In the data rows, zero lies at 4.5, halfway between 4 and 5.
Here are some rows, each followed by its group. Rows of different groups can look alike.
4,5,4,5,4,5,4,4 f
4,4,1,4,3,4,8,6 i
4,3,2,5,4,1,6,7 i
4,7,4,7,5,6,2,3 f
5,2,4,3,5,2,3,7 i
5,3,6,3,3,3,5,4 x
5,3,4,5,3,2,4,5 x
2,5,2,5,3,6,6,4 f
4,7,5,8,4,7,3,4 f
8,5,7,5,3,6,7,7 k
5,6,5,2,4,7,8,6 i
5,4,4,4,3,5,8,6 i
5,3,7,3,4,4,4,6 k
5,3,4,2,6,4,4,2 x
7,7,5,5,5,5,6,5 k
4,3,2,5,5,3,5,3 f
4,7,4,6,6,3,3,1 f
5,1,3,5,5,1,6,5 i
5,6,4,6,6,5,5,4 k
6,3,4,3,3,4,5,4 x
4,5,2,4,3,5,8,6 i
7,2,5,5,3,4,5,5 x
3,4,4,5,4,6,4,4 f
3,3,3,3,6,3,4,4 f
3,6,4,8,7,7,3,2 f
2,5,4,4,5,2,2,2 i
5,5,4,4,6,4,4,1 x
6,3,4,2,4,5,6,6 k
5,5,4,5,4,5,5,6 k
4,8,5,6,4,6,5,4 f
4,3,3,4,4,5,7,7 i
3,5,7,4,7,3,2,3 i
6,4,5,2,3,3,5,5 x
4,4,3,3,8,8,3,1 x
9,5,7,4,4,7,7,8 k
3,3,1,5,5,4,4,4 f
1,5,6,6,7,3,1,3 i
8,6,8,5,4,6,8,8 k
4,3,3,5,4,3,6,7 i
5,6,4,6,6,5,6,5 k
3,4,2,7,4,5,4,5 f
5,4,5,3,4,4,4,5 k
5,8,7,8,2,9,3,5 f
9,7,6,5,2,7,8,7 k
5,2,5,3,4,5,4,8 k
9,6,7,3,3,8,8,6 k
4,5,6,4,5,2,2,5 i
3,1,3,5,5,2,5,6 i
Which other group has its centre nearest to the centre of group x?
i
Group x spreads out most along one direction. Which other group's direction of most spread is closest to that one?
i
Group i spreads out most along one direction. Which other group's direction of most spread is closest to that one?
k
Which group is second nearest to each row below, going by the distance to the centre of the group?
5,2,5,4,3,3,5,3 i
2,4,6,4,4,5,1,3 x
Which group is second nearest to each row below, going by the distance to the group's nearest row?
2,5,6,4,5,3,2,3 f
6,4,4,4,2,4,5,5 k
4,4,3,4,4,3,5,3 x
Which other group has its centre nearest to the centre of group i?
x
Which group is nearest to each row below, going by the distance to the centre of the group?
1,4,7,6,5,3,1,5 f
7,4,4,5,4,3,5,5 x
3,6,3,7,7,5,3,2 f
3,1,3,5,4,3,4,6 i
6,6,4,4,5,7,7,4 k
5,4,6,2,4,5,4,5 x
2,5,5,4,4,1,3,5 i
7,4,4,4,3,3,5,4 x
3,5,3,4,3,6,4,4 f
6,2,6,3,3,3,4,5 x
1,5,6,5,7,4,1,5 f
A new table starts here, with new groups. Each row is followed by its group. Groups can overlap.
6,4,5,4,5,4,3,4 0
4,3,3,5,4,4,3,5 1
4,2,6,6,5,2,5,4 2
3,2,4,6,4,6,2,4 3
4,7,6,3,4,4,6,7 4
4,4,3,4,6,5,5,3 1
8,7,3,3,5,5,6,6 5
3,4,4,5,4,2,4,2 2
3,5,5,6,4,2,5,4 2
6,4,5,5,4,4,4,6 0
7,3,5,5,3,1,6,7 0
5,2,2,6,5,4,4,3 6
7,8,4,1,3,6,5,3 6
6,5,5,7,6,5,3,7 1
1,6,4,2,4,5,6,7 4
6,8,7,4,3,5,6,7 6
5,2,3,4,6,5,2,5 1
5,4,6,5,5,6,3,4 1
5,3,2,6,5,4,3,7 1
4,4,5,5,3,3,5,5 7
7,4,5,5,5,5,5,5 0
4,6,6,3,5,6,3,7 6
3,5,8,6,7,6,3,7 8
5,6,5,6,7,4,3,4 8
4,3,4,6,4,6,4,3 3
5,5,4,4,8,5,5,6 8
7,4,4,0,1,2,3,7 0
5,3,4,4,3,3,4,4 0
1,5,4,5,3,2,5,3 2
3,5,6,7,3,4,7,5 7
4,5,5,2,3,4,5,8 8
3,4,2,4,5,4,5,2 4
3,6,6,2,6,7,6,3 5
2,2,3,5,4,4,6,4 4
5,5,4,5,7,4,4,6 8
4,5,3,5,7,4,5,4 4
5,0,4,6,7,6,3,1 3
4,6,6,3,6,8,4,2 5
6,5,2,6,7,6,4,0 3
3,6,6,3,2,6,7,6 8
4,5,8,5,3,3,5,2 7
4,6,1,3,5,5,9,5 4
2,4,3,5,2,6,5,3 4
4,7,6,4,5,5,7,7 4
4,2,4,3,6,8,4,3 3
6,3,2,5,5,5,1,4 5
3,7,3,1,4,4,9,6 4
5,6,7,7,3,4,5,5 7
4,8,1,3,3,4,9,6 4
6,4,6,3,4,3,4,7 0
4,1,5,6,6,5,3,3 3
2,6,3,0,5,5,5,3 5
6,4,3,6,5,5,3,4 1
1,3,5,5,5,1,4,4 2
3,6,7,5,6,8,5,7 8
6,6,4,1,3,6,2,4 6
4,5,6,1,5,9,3,3 6
5,4,4,5,6,6,5,2 1
2,6,5,6,3,3,6,3 2
3,7,6,4,3,6,5,7 8
5,7,7,4,5,6,5,7 6
4,2,5,6,6,6,3,2 3
2,4,5,6,3,2,6,4 2
5,5,6,7,5,3,6,5 2
4,3,4,6,7,6,4,2 3
5,1,5,6,5,6,3,4 3
5,4,5,4,3,5,4,5 0
5,4,4,7,4,3,6,3 7
2,5,3,4,4,6,6,6 5
6,5,7,7,4,2,7,3 7
5,3,3,4,2,5,5,4 0
Which group is nearest to each row below, going by the average distance to the group's rows?
3,4,5,4,3,1,4,3 -> 2
3,2,6,6,6,3,5,5 -> 2
3,5,7,8,4,2,6,4 -> 7
6,5,5,1,5,7,1,5 -> 6
3,3,6,7,5,2,6,4 -> 2
1,3,5,7,5,3,2,4 -> 2
1,6,6,3,5,3,5,6 -> 2
5,7,4,4,2,3,7,2 -> 7
3,3,5,6,4,1,5,3 -> 2
Which group is second nearest to each row below, going by the distance to the centre of the group?
3,2,4,7,4,5,0,3 -> 1
7,5,4,4,6,4,3,4 -> 0
